Some points, one per row:
[ 1.05 -0.12 -0.76 -0.88 -0.68 -0.14  0.61  0.21 -0.75 -1.68 -0.25  1.69
  0.89  0.39  0.13  1.33]
[-1.18  0.43  0.14  0.72 -0.02  0.05 -0.31 -0.29 -0.07 -0.26  1.25  0.68
 -0.7   1.3   1.38  0.18]
[-0.24  0.55 -0.31  0.5   0.34 -0.05 -0.24 -0.17  0.03  0.56  0.47 -1.94
 -0.7  -0.7  -0.31 -2.99]
[-2.24  0.26  0.42  1.1   1.28 -0.15 -0.15  0.49  0.45  2.15  0.69 -1.74
 -1.46 -0.67  0.23 -1.99]
[-1.04  0.41  0.61  0.01 -0.35  0.   -0.43 -0.41 -0.42  0.26  1.07  0.78
 -0.32  1.44  0.77  0.1 ]
[-0.55 -0.31  0.89 -2.03  0.63 -0.08 -1.15 -0.41 -0.15  0.74 -0.95 -1.66
 -1.2   0.02 -0.88 -1.11]
[-0.39  0.64  0.84  0.05 -0.84  2.18  0.33  1.1  -0.37 -0.07 -0.32  2.87
  3.94 -0.84 -0.67  4.32]
[-1.64  1.59 -2.28  1.82  0.    1.33  0.53  1.16 -0.26 -0.4   0.16 -0.65
  0.19 -1.59 -0.08 -1.71]
[-0.78 -0.13  0.82  0.76  1.18  0.16 -0.19 -0.2  -0.03  0.74  0.73 -1.58
 -0.98 -0.87 -0.47 -2.61]
[ 1.54  0.64  0.26 -0.4  -0.78 -0.13  0.11  0.18 -0.18 -0.17  0.14 -0.25
  0.72 -0.29 -0.09 -0.5 ]
[ 0.05  1.32  0.87  0.67 -0.31  0.2  -0.61  0.05  0.51  1.57  0.49 -0.04
  0.68 -0.22  0.57  0.66]
[-1.18  0.53  0.64  1.29  0.31  0.44 -0.24  0.31  0.37  1.55  1.    0.32
  0.46  0.25  0.63  1.18]
[-2.62  0.79 -1.72  2.26  0.57 -1.94 -0.48 -0.52  0.97  0.91  0.61 -1.94
 -6.03  2.11  2.96 -2.52]
[ 2.85  0.4   0.04  0.81 -0.41 -0.47 -0.01  0.66  0.9   0.88 -1.13 -1.52
  0.44 -1.39  0.17  0.7 ]
[ 0.18 -1.24  0.37  0.88  1.77  0.89 -0.49  0.26  0.09  0.29 -1.23 -1.8
  0.65 -1.64 -1.23  1.8 ]
[-1.02 -1.95  0.16  2.07  2.87  0.29 -0.28  0.35  0.68  1.6  -0.82 -0.89
 -1.37 -0.09  0.5   2.14]
[-0.92 -1.02  0.19 -0.48  0.31 -1.1  -0.12 -1.01 -0.51 -1.38  1.02  1.85
 -1.67  3.04  1.41  1.29]
[ 4.5  -0.74 -0.17 -2.5  -1.96  0.56 -0.05 -0.07 -0.37 -2.06 -1.47  1.62
  3.4  -0.24 -0.8   3.34]
[ 1.65 -1.81  0.24 -1.23 -0.25  0.19  0.87 -0.03 -0.56 -1.79 -0.72  2.02
  2.59  0.23 -1.29  3.68]
[-5.85 -0.2   3.62 -0.81  2.85  0.1  -0.57 -0.79 -0.43  2.9   3.51  1.95
 -0.32  2.28 -0.85 -3.75]
[ 0.29 -0.34  0.13  0.5   1.22  1.76 -0.54  0.41  0.23  0.56 -1.09 -1.75
  2.15 -2.38 -2.05  2.29]
[-0.16  0.7  -0.55 -0.37 -0.7   0.69 -0.36  0.34 -0.47 -0.33  0.74  1.16
 -0.53  0.57  0.59 -2.26]
[ 0.3  -1.39  0.36 -0.73  0.69 -1.17  0.77 -0.84  0.25 -0.86  0.49  0.22
 -1.12  0.82  0.29 -1.18]
[ 1.42  0.07  0.9  -1.3   0.49  0.52 -1.39 -0.4  -0.05  0.9   0.02 -1.57
 -0.16 -0.27 -0.21 -2.25]
[ 2.31 -1.02  0.42 -1.19 -0.27 -0.39 -0.84 -0.31 -0.55 -0.32 -0.79  0.11
 -0.5   0.7   0.9   0.02]
[ 2.35 -0.76 -0.69 -1.6  -1.12 -1.05  0.67 -1.05 -0.59 -2.98 -0.54  0.89
  1.01  0.08 -0.67  0.73]
[ 0.22  0.9   0.48 -0.24 -0.68  0.49 -0.32  0.   -0.13 -0.01  0.65  0.78
  1.58  0.01  0.3   1.81]
[-0.12  1.   -1.37  0.76 -1.04 -0.61  0.47 -0.22  0.16 -0.89 -0.04 -0.04
 -1.27  0.28  0.71 -0.44]
[-1.9   0.09  0.34  1.09  1.36 -0.14 -0.62 -0.5   0.    1.62  1.01 -1.
 -2.23  0.76  0.63 -1.7 ]
[-0.46  0.67 -1.48  0.33 -0.48 -0.1   0.38 -0.53 -0.07 -1.42  0.58 -0.51
 -0.65 -0.06  0.35 -1.67]
[ 4.48 -0.62 -0.7  -2.33 -1.93  0.03  0.17 -0.26 -0.37 -2.4  -1.98  0.44
  2.6  -0.97 -0.89  3.03]
[ 0.04 -0.66 -0.52 -0.81 -0.28 -1.21  0.69 -0.29  0.1  -0.5  -0.48 -0.22
 -1.02 -0.27 -0.47 -0.8 ]
[ 0.    1.05 -1.15 -0.3  -1.1  -0.88  0.11 -0.48  0.19 -0.82  0.41 -0.04
 -1.53  0.71  1.04 -1.29]
[-1.01  0.44 -0.15 -0.06  0.15  0.84 -0.68 -0.06 -0.39 -0.08  0.12  0.33
  0.2   0.56  0.67  0.26]
[-2.32  1.58  1.43  0.8   0.47  0.66 -0.77  0.4   0.18  2.75  1.29 -0.86
 -0.31 -0.29 -0.27 -3.21]
[-0.24  0.03  0.11  0.35  0.22 -0.3  -0.16 -0.29  0.19  0.15  1.46 -1.12
 -0.79  0.03  0.19 -1.71]
[ 0.82  0.64 -0.32 -0.44 -0.84  0.62 -0.64  0.3  -0.68 -0.37  0.15  0.
  0.72 -0.1   0.28 -1.57]
[-0.23 -0.01 -0.23 -1.   -0.59 -0.17 -0.44  0.16 -0.63 -0.63 -0.43  1.45
  0.26  0.92  0.23  1.05]
[ 0.47 -0.47  0.65 -0.52 -0.76  0.64  0.44  0.27 -0.63 -0.53 -0.09  2.58
  1.92  0.98  0.07  3.26]
[ 1.23  0.83  0.18 -0.29 -1.78 -2.07  0.92  0.27  0.8   0.6  -0.03  0.71
 -0.57  0.3   0.17 -1.38]
[-1.94 -1.7   0.47  0.23  1.79 -0.08  0.24  0.31  0.11  1.88 -0.06  0.45
 -2.29  0.87  0.16 -2.48]
24 more points follow, each with its number after it:
[ 2.38 -2.07  0.7  -1.95 -0.33 -0.04  0.96 -0.52 -0.42 -2.23 -0.68  1.95
  2.23 -0.01 -0.88  2.29] 0
[-1.66  1.64 -1.13  1.7  -0.17 -0.04  0.51  0.64  0.96  0.5   0.41 -0.94
 -0.52 -0.94  0.12 -0.57] 1
[-1.03  0.44  0.86 -0.29 -0.54  1.42  0.31 -0.03 -0.24 -0.5   0.08  3.13
  3.67  0.15 -0.26  5.41] 2
[ 1.11  0.44 -0.77 -1.34 -1.29  0.12  0.08 -0.14 -0.79 -1.46 -0.58  1.01
  0.71  0.3   0.26  0.14] 3
[-0.32  1.64  0.46  0.   -0.59  0.22 -0.58  0.17 -0.04  0.94  0.38 -0.33
  0.59 -0.44 -0.04 -0.45] 4
[ 1.8  -0.92 -0.2  -0.86 -0.75 -0.12  0.54 -0.57 -0.38 -1.68 -0.87  2.05
  0.92  0.88  0.78  4.04] 5
[-0.18 -1.74 -0.97  1.68  2.07  0.71 -0.03  0.42  0.36  0.35 -1.15 -0.17
 -0.94  0.09  0.93  2.87] 6
[ 1.02 -2.18 -0.07 -1.61 -0.27 -0.83  1.11 -0.67 -0.39 -2.71 -0.59  4.05
  1.05  1.84 -0.16  2.57] 7
[-0.72 -0.6   0.5  -0.83 -0.31 -0.53  0.01 -0.76 -0.68 -0.27  0.89  1.34
 -0.8   1.81  0.66 -0.15] 8
[-0.11  1.17 -0.32  0.17 -0.17  0.38 -0.19  0.3  -0.11  0.4   0.16 -0.73
 -0.08 -0.23  0.29 -2.76] 9
[-1.16 -1.72  0.65  0.13  1.11 -1.6   0.73 -0.91  0.25  0.04  1.15  0.4
 -1.93  1.37  0.51 -1.15] 10
[ 0.4   0.48  0.33  0.47 -0.02  0.91 -0.41  0.56  0.    0.51 -0.06 -1.05
  1.43 -1.26 -0.64  0.24] 11
[-3.03  0.13  0.14  0.88  0.7   0.72 -0.23  0.01  0.14  0.23  0.81  1.33
 -0.51  1.3   0.85  1.49] 12
[ 0.43 -0.17 -0.6   0.05 -0.5   0.18  0.72  0.02 -0.43 -1.4   0.1   1.76
  0.73  0.62  0.73  1.47] 13
[ 0.55 -0.07 -0.04 -2.22 -1.2   0.39  0.   -0.08 -0.51 -0.94 -1.32  1.83
  1.46  0.1  -0.91  2.03] 14
[-0.04  0.76 -1.14  0.12 -1.13 -0.7   0.38 -0.37  0.3  -1.18  0.21 -0.39
 -1.2   0.2   0.66 -1.72] 15
[-1.09  1.05  1.2   0.45 -0.12 -0.01 -0.24  0.14  0.59  1.02  1.04  0.05
  0.68  0.33  0.12  1.37] 16
[-0.2   1.96  0.38  0.62 -0.55  0.39 -0.45  0.42  0.75  1.59  0.24 -0.84
  0.69 -1.01 -0.06  0.27] 17
[ 0.3  -0.61  0.94  0.53  1.1   0.51 -0.23  0.12  0.4   1.12 -0.66 -1.4
  0.22 -0.86 -0.45  1.04] 18
[ 0.19  1.   -0.75 -0.2  -0.66 -1.28 -0.37 -0.5   0.26 -0.33  0.71 -0.92
 -2.04  1.06  1.13 -2.58] 19
[ 0.66  1.01 -1.52  0.6  -0.82  0.04  0.1  -0.01 -0.06 -1.08 -0.09 -0.63
 -0.06 -0.95  0.44 -0.84] 20
[ 0.62  0.82 -1.38 -0.23 -1.53 -0.79  0.08 -0.36 -0.32 -1.45  0.15 -0.32
 -0.68  0.16  0.52 -0.33] 21
[ 1.86 -0.55  0.44 -0.14  0.08 -0.04 -0.89 -0.33 -0.17  0.53 -0.94 -1.99
 -0.28 -0.36 -0.48 -1.03] 22
[-0.9  -0.76  0.6   1.48  1.28 -0.18  0.07 -0.19  0.13  0.84  1.01 -1.09
 -1.34 -0.04  0.45 -2.6 ] 23
Which three of these numbered points are nearest to each point below, ignoring the 3 directions in which the first points spread most? Their numbers follow each, nearest first.
[-1.02 -0.18  1.42 -1.17  0.13 -0.57 -0.15 -0.07  0.41  1.72 -0.6  -0.06
 -0.02 -0.53 -1.72 -1.4 ] > 14 8 22
[ 0.47  0.9  -1.04  0.22 -0.82 -0.1   0.34  0.26  0.09 -0.7  -0.69 -0.39
 -0.1  -1.16 -0.42 -0.52] > 15 20 21
[ 0.34  0.24 -0.64 -0.71 -0.8   0.    0.28  0.17 -0.51 -1.09 -0.18  1.
  0.5   0.62 -0.02  1.45] > 21 15 11
[-1.36 -1.36  2.12  0.54  1.98  0.74 -0.71  0.2   0.43  2.35 -0.4  -0.28
  1.27 -0.52 -0.97  2.87] > 18 5 10
[-1.17  0.78 -0.97  1.13 -0.01  0.45 -0.26  0.42 -0.51 -0.19  0.46 -0.35
 -0.76 -0.58  0.8  -1.63] > 20 13 15
[ 2.95  0.36 -0.91 -0.15 -1.35  0.78  0.17  0.24 -0.16 -1.43 -0.68 -1.05
  1.   -1.16 -0.07  0.08] > 11 19 15
[ 1.98 -2.19 -0.3  -1.25 -0.3  -0.65  1.77 -0.23  0.12 -1.76 -0.94  1.57
  0.79  0.54 -0.16  3.11] > 10 7 18
[-0.17 -0.6   0.24  0.24  0.38 -0.66 -0.04 -0.39  0.28  0.1   0.67 -0.11
 -1.38  1.01  0.32 -2.74] > 23 8 0
[ 1.62  0.89  0.52 -0.75 -1.   -0.33 -0.68  0.02  0.16  0.77  0.   -0.2
  0.48  0.    0.44 -0.05] > 19 4 17
[-2.48 -1.84  0.69  2.32  3.44  0.56 -0.52  0.44  0.63  2.24 -0.45 -0.87
 -2.03  0.76  0.68  2.45] > 6 5 18
[ 0.52 -0.15 -0.2   1.26  1.15  0.45 -0.13  0.31  0.28  0.7  -0.19 -2.31
 -0.48 -1.35 -0.23 -1.  ] > 23 8 13
[-1.4   1.38  1.22  0.67 -0.36  0.49 -0.57  0.16  0.04  2.    0.6   0.19
  1.21 -0.16  0.1   0.85] > 17 4 16
[ 1.58  0.06 -0.92 -1.28 -1.03 -0.57  0.04  0.34 -0.21 -1.13 -1.2  -1.61
  0.14 -0.92 -1.37 -1.4 ] > 14 3 8
[-2.32  1.53  0.92  0.44  0.14 -0.03 -0.52  0.28  0.12  2.11  1.19 -0.4
 -0.63 -0.02 -0.01 -3.85] > 9 4 3
[-1.68  1.33 -0.13  1.43  0.89  0.36 -0.01  0.19  0.65  1.22  0.76 -1.15
  0.12 -0.75 -0.41 -0.69] > 21 15 20
[ 1.15  1.5  -1.12 -1.94 -2.08 -0.9  -1.06 -0.86 -0.64 -1.95  0.69 -0.89
 -1.88  1.11  1.42 -4.18] > 9 3 4
[-0.94  0.89 -1.04  0.13 -0.5  -0.07  0.62  0.72 -0.14 -0.11 -0.38  0.39
 -0.3  -0.92 -0.41 -1.22] > 15 20 3
[ 0.09  0.8   1.23 -0.04 -1.04 -0.51 -0.17  0.47  0.39  1.93  0.36  0.01
  0.04  0.28  0.47 -1.22] > 4 17 19
[-1.58 -1.69  0.53  1.84  2.44  0.64 -0.6   1.21  0.07  1.7  -0.96  0.06
 -1.11  0.62  1.3   2.49] > 6 5 18
[-0.57  0.29  1.76 -0.84  0.04  0.05 -0.51 -0.39 -0.04  0.8   1.08 -0.14
  0.2   0.61 -0.05 -1.73] > 19 22 11
[ 1.11 -1.    2.11 -1.43  0.64  0.68 -1.38 -0.41 -0.48  1.08 -0.68 -1.26
  0.73 -0.38 -1.13 -0.66] > 22 8 0
[-0.57 -0.34 -0.29  2.1   1.13  0.73  0.46  0.7   0.67  0.55  0.05 -1.21
  0.54 -1.53 -0.58  0.06] > 13 15 23
[ 0.24 -0.29 -0.53 -1.9  -1.14  0.7   0.53 -0.67 -0.96 -2.55 -0.15  2.26
  1.11  0.93 -0.41  0.1 ] > 3 9 15
[ 4.71 -2.85  1.67 -1.2  -0.03 -1.28 -0.45 -0.39  0.9   0.63 -1.67 -1.39
  0.49 -0.18 -0.46  2.61] > 18 10 22
